[[127 127 121]
 [123 115 100]
 [122 138 137]
 [115 106 135]]
->
[127 115 137]

[[141 103 104 132 126]
 [111 157 125 112 108]]
->
[141 157]

[[156 138 141 142]
 [133 140 132 145]
 [122 110 119 123]
 [132 131 127 136]]
->
[156 140 119 136]

[[135 125 132]
 [126 148 125]
 [120 117 127]
 [112 151 127]]
->
[135 148 127]

[[102 139 102 129]
 [130 128 135 132]
 [142 152 100 126]]
->
[102 128 100]

[[121 128 129 132]
 [101 126 127 125]
 [123 125 109 130]]
->
[121 126 109]
---
[[133 141 115 121 128 125 128 131 142 135 119 128 126 124 125]
 [142 112 125 124 126 131 130 122 121 117 147 137 141 117 138]
 [127 120 125 125 134 132 130 130 111 130 138 128 118 137 138]
 [106 118 134 125 134 126 125 139 124 133 125 145 141 113 130]
 [121 130 115 110 137 136 124 132 134 127 146 117 125 137 140]]
->
[[142 112 125 124 126 131 130 122 121 117 147 137 141 117 138]
 [106 118 134 125 134 126 125 139 124 133 125 145 141 113 130]]

[[137 119 116 151 139 124 125]
 [129 132 121 120 138 136 127]
 [126 128 134 121 125 109 126]]
->
[[129 132 121 120 138 136 127]]

[[132 131 120 134]
 [123 110 135 127]
 [124 105 145 117]
 [131 121 133 123]
 [123 112 133 129]
 [142 152 103 136]
 [125 115 133 126]
 [133 125 132 121]]
->
[[123 110 135 127]
 [131 121 133 123]
 [142 152 103 136]
 [133 125 132 121]]

[[123 120 126 117 106]
 [124 131 121 106 151]
 [131 123 128 132 118]]
->
[[124 131 121 106 151]]

[[133 118 150]
 [133 104 135]
 [123 148 140]
 [146 102 119]
 [135 128 154]
 [132 153 128]
 [132 153 130]
 [119 151 120]
 [126 135 148]]
->
[[133 104 135]
 [146 102 119]
 [132 153 128]
 [119 151 120]]

[[130 106 132 135 141 116 126 132 123 122 130 126]
 [ 99 115 140 137 120 123 140 121 112 122 113 120]
 [121 114 138 132 134 130 125 134 114 117 126 120]]
->
[[ 99 115 140 137 120 123 140 121 112 122 113 120]]

[[102 129 119]
 [140 121 129]]
->
[[140 121 129]]

[[127 114 136 133 128 117 124 132 134 105 136 138]
 [133 121 128 136 125 117 133 134 101 136 136 142]
 [139 116 125 131 113 132 116 142 121 131 119 114]
 [119 141 122 115 138 115 134 119 127 116 142 137]
 [141 124 130 141 130 122 130 138 130 127 136 130]]
->
[[133 121 128 136 125 117 133 134 101 136 136 142]
 [119 141 122 115 138 115 134 119 127 116 142 137]]
---
[[148 144 120 143 130 114 127 141 131]
 [114 120 140 123 134 151 135 117 132]
 [139 129 126 133 129 125 125 134 131]
 [147 148 124 139 126 105 128 155 128]
 [116 120 142 115 127 139 128 137 130]
 [139 143 119 149 135 122 139 115 128]
 [113 127 146 111 123 130 129 151 128]
 [146 144 122 140 128 113 128 144 130]
 [127 115 132 132 137 152 132 112 133]]
->
[[114 120 140 123 134 151 135 117 132]
 [147 148 124 139 126 105 128 155 128]
 [139 143 119 149 135 122 139 115 128]
 [146 144 122 140 128 113 128 144 130]]

[[129 126 135 122 134 126 125 125 122 126 127 123]
 [129 126 127 128 126 127 125 130 126 127 139 132]
 [129 129 118 131 133 141 106 126 124 126 128 127]
 [141 141 128 136 135 123 122 126 126 128 133 120]
 [127 128 124 121 132 125 126 126 132 132 125 138]]
->
[[129 126 127 128 126 127 125 130 126 127 139 132]
 [141 141 128 136 135 123 122 126 126 128 133 120]]

[[143 115 141 134 129 119 136 130 135 123 111 133]
 [136 114 128 114 128 129 138 124 146 133 121 130]
 [134 113 126 126 132 125 133 125 137 123 127 130]
 [138 105 128 130 133 118 134 131 136 119 122 131]]
->
[[136 114 128 114 128 129 138 124 146 133 121 130]
 [138 105 128 130 133 118 134 131 136 119 122 131]]

[[123 130 123 125 148 146 123]
 [126 145 149 135 112 125 121]
 [121 143 144 132 132 141 113]
 [136 122 113 111 129 141 133]
 [122 131 134 146 117 113 127]]
->
[[126 145 149 135 112 125 121]
 [136 122 113 111 129 141 133]]

[[128 131 130 131 131 131 127 132]
 [127 128 139 128 128 127 136 128]
 [127 128 144 127 127 143 128 146]
 [128 139 127 132 136 127 142 128]
 [128 137 128 131 128 128 149 128]
 [128 127 137 129 127 133 127 129]
 [128 147 128 136 144 128 144 128]
 [127 127 140 129 127 135 127 130]
 [129 143 128 134 153 132 127 142]
 [128 142 128 129 150 127 142 128]
 [128 135 127 132 143 130 127 137]
 [128 142 127 136 139 127 138 128]]
->
[[127 128 139 128 128 127 136 128]
 [128 139 127 132 136 127 142 128]
 [128 127 137 129 127 133 127 129]
 [127 127 140 129 127 135 127 130]
 [128 142 128 129 150 127 142 128]
 [128 142 127 136 139 127 138 128]]

[[150 105 153 142 143 135 139]
 [148 150 106 151 104 128 152]
 [125 129 130 128 128 129 129]
 [126 128 126 127 130 128 128]
 [130 126 126 125 127 128 127]
 [113 122 139 129 109  99 136]]
->
[[148 150 106 151 104 128 152]
 [126 128 126 127 130 128 128]
 [113 122 139 129 109  99 136]]

[[120 145 141 141 146 153]
 [105 144 100 104 106 122]
 [112 116 116 114 106 103]
 [107 104 149 128 103 144]
 [133 145 139 106 117 104]
 [134 152 139 130 134 125]
 [106 139 115 124 147 133]
 [126 104 141 113 106 151]
 [132 102 149 137 146 152]
 [125 144 101 139 141 111]
 [149 152 118 145 100 115]]
->
[[105 144 100 104 106 122]
 [107 104 149 128 103 144]
 [134 152 139 130 134 125]
 [126 104 141 113 106 151]
 [125 144 101 139 141 111]]

[[127 127 105 138 111 110 137 113 147 114]
 [127 127 129 138 131 133 141 126 151 133]
 [141 130 148 120 146 152 135 126 139 141]
 [115 127 121 129 124 133 125 138 113 117]]
->
[[127 127 129 138 131 133 141 126 151 133]
 [115 127 121 129 124 133 125 138 113 117]]
